A single turn carries every row of the set below to another of its rows. Some are shown first; where does it send the rows asked next?
badi: -.17	.18	-.09	.01	.00	.08	-.17	-.08	-.13	.18	.11	.14	-.02	.03	.13	-.09
zeti: -.31	.11	-.13	.09	-.08	.12	-.12	-.06	-.14	.21	.10	.16	.04	-.06	.06	-.11
zev: -.30	-.04	.08	.12	.12	.21	.14	-.23	-.19	.07	-.18	-.03	-.04	-.07	-.09	-.14
falup: -.10	.06	.09	-.22	.08	-.02	.01	-.10	-.14	.04	-.17	.04	.01	-.24	-.07	-.08
Sol: -.13	.13	-.10	.08	.07	.20	-.18	-.03	-.10	-.10	.07	.15	.08	-.05	-.01	-.15
vomel: -.25	-.02	.09	.12	.06	.19	.15	-.24	-.17	.02	-.19	-.05	-.06	-.06	-.04	-.09
Geluz: -.23	.10	.17	-.11	.08	.09	-.07	-.13	-.25	.06	-.26	-.09	-.04	-.09	-.11	-.12
dapu: -.20	.13	-.10	.06	-.05	.08	-.13	-.07	-.13	.23	.12	.17	.04	-.04	.08	-.07
Kazep: -.15	-.06	.09	-.05	-.08	.06	.13	-.19	.00	.13	-.16	.15	.03	-.09	-.05	-.04
Zezip: -.23	.11	-.16	.07	.07	.18	-.19	.00	-.17	-.02	.05	.16	.08	-.22	.00	-.14
tif: -.12	-.07	-.03	.07	.08	.03	-.08	-.11	-.04	-.18	.11	.06	-.06	-.08	-.01	-.17
Dugu: -.16	.01	.07	.10	.06	-.08	.11	-.31	-.07	.04	-.10	.05	-.02	-.16	-.03	-.26
dod: -.18	-.01	-.12	-.05	-.05	.01	-.02	-.04	-.03	-.03	.08	-.01	.15	-.20	-.06	-.09
gabu: -.03	.05	.02	.11	.10	.06	.05	-.26	-.21	-.07	-.15	.04	-.15	.07	-.04	-.13
fonan: -.22	.04	-.15	.02	.12	.18	.06	-.20	-.34	-.03	-.07	.17	-.10	-.04	.07	-.27
Tum: -.29	.11	.13	-.05	.04	.04	-.06	-.22	-.31	.08	-.20	-.11	-.07	-.11	-.12	-.11
godin: .00	.09	-.08	-.01	-.11	.06	-.10	.04	-.14	-.01	-.14	.13	.12	-.12	-.03	-.14
vug: -.20	.16	-.05	-.04	-.05	-.11	-.10	-.23	-.08	.01	.12	.05	-.12	-.03	.08	-.07
topo: -.13	.11	.08	.00	.09	-.07	-.02	-.14	-.25	-.02	-.08	-.11	-.09	.12	-.12	-.09
vago: -.33	.16	.10	-.04	.07	.07	-.03	-.25	-.31	.11	-.17	-.07	-.04	-.13	-.13	-.14
pevep: -.39	.16	-.11	-.05	-.01	.03	.00	-.11	-.26	.01	.02	.01	.03	.11	-.11	-.17
kiba: -.15	-.05	-.15	-.08	-.07	.02	-.11	-.24	-.12	.13	.03	.18	-.05	-.20	.06	-.05
noz: -.20	.04	.09	.06	.00	.20	.12	-.23	-.14	.07	-.28	-.02	-.05	-.01	.00	-.09
gupu: -.16	.12	-.13	.08	.07	.16	-.19	.00	-.13	-.05	.05	.19	.12	-.17	-.02	-.12
gesi: -.32	.00	.05	-.05	.18	-.13	-.01	-.19	-.14	.03	-.08	-.01	-.09	-.13	-.09	.01
novot: -.08	.01	-.10	-.05	-.09	.06	-.08	.04	-.14	.15	-.11	.16	-.01	-.03	.07	.05
Veb: -.26	.19	-.11	-.04	-.04	.06	.06	-.06	-.27	-.01	-.20	.12	.11	-.14	-.03	-.29
mepin: -.38	-.05	-.10	-.07	.03	.11	.03	-.02	-.25	.15	-.15	.19	-.04	.02	.01	-.10

kiba moves to -> gesi
tif moves to -> Kazep
dapu moves to -> Tum
Now these:
pevep moves to -> Veb
Geluz moves to -> Sol
novot moves to -> topo
Zezip moves to -> zev

A single turn carries every row of the set below to another of its rows. Some are shown first; where does it send the rows asked next?
fogag: .05	-.03	.18	.16	-.13	.08	.04	-.02	.12	.06	-.01	-.04	-.04
Moroz: .16	-.11	-.05	.22	.09	.01	.20	-.11	-.07	.01	.08	-.16	.10
tuga: -.05	.01	-.14	.23	.16	-.20	-.08	-.16	-.03	-.01	.05	-.04	-.05
Filef: .13	-.07	-.01	.25	.04	.03	.20	-.16	.05	-.05	.06	-.17	.06
gom: -.10	-.02	-.10	.11	.08	-.04	-.06	.08	.15	-.07	-.09	-.04	.04
ruzi: .15	-.05	.20	.10	-.10	.04	.07	-.05	.06	.11	.00	-.04	-.03
vuvot: -.03	-.07	-.18	.18	.10	-.25	-.08	-.10	-.03	.08	.03	-.10	-.03
durol: -.03	-.13	-.12	.07	.09	-.04	.01	.02	-.01	.13	.09	.19	-.10
nubu: -.17	.02	-.04	.15	.06	.01	.01	.09	.06	-.04	-.11	-.01	.04
Diba: .17	-.02	.16	.10	-.02	.05	.01	-.03	.03	.10	-.02	-.14	-.08
bimi: .16	-.16	.07	.09	-.05	-.09	.03	-.10	.00	-.02	.22	.14	.05
ruti: .20	-.17	.07	.10	-.02	-.11	.04	-.09	-.04	-.08	.20	.04	.08
Digo: .22	-.10	.11	.04	.03	-.08	.01	-.06	-.04	-.08	.13	.09	.12
Nebeg: -.11	.01	-.06	.09	.06	.03	.03	.14	.06	-.07	-.09	-.02	.00
Vov: -.01	-.12	-.15	.04	.11	-.05	.05	-.02	.05	.18	.01	.20	.03
Vazil: .08	-.08	-.05	.31	.03	-.04	.15	-.19	.03	-.04	.12	-.16	.06
Gekid: -.03	.04	-.13	.20	.14	-.23	-.05	-.12	-.09	-.02	.01	-.08	-.04
guso: .02	-.07	-.14	.03	.13	-.05	.04	-.04	-.03	.14	.05	.21	-.09

gom moves to -> Vov
ruti moves to -> Filef
Now these:
Digo moves to -> Moroz
Nebeg moves to -> guso
nubu moves to -> durol
fogag moves to -> bimi

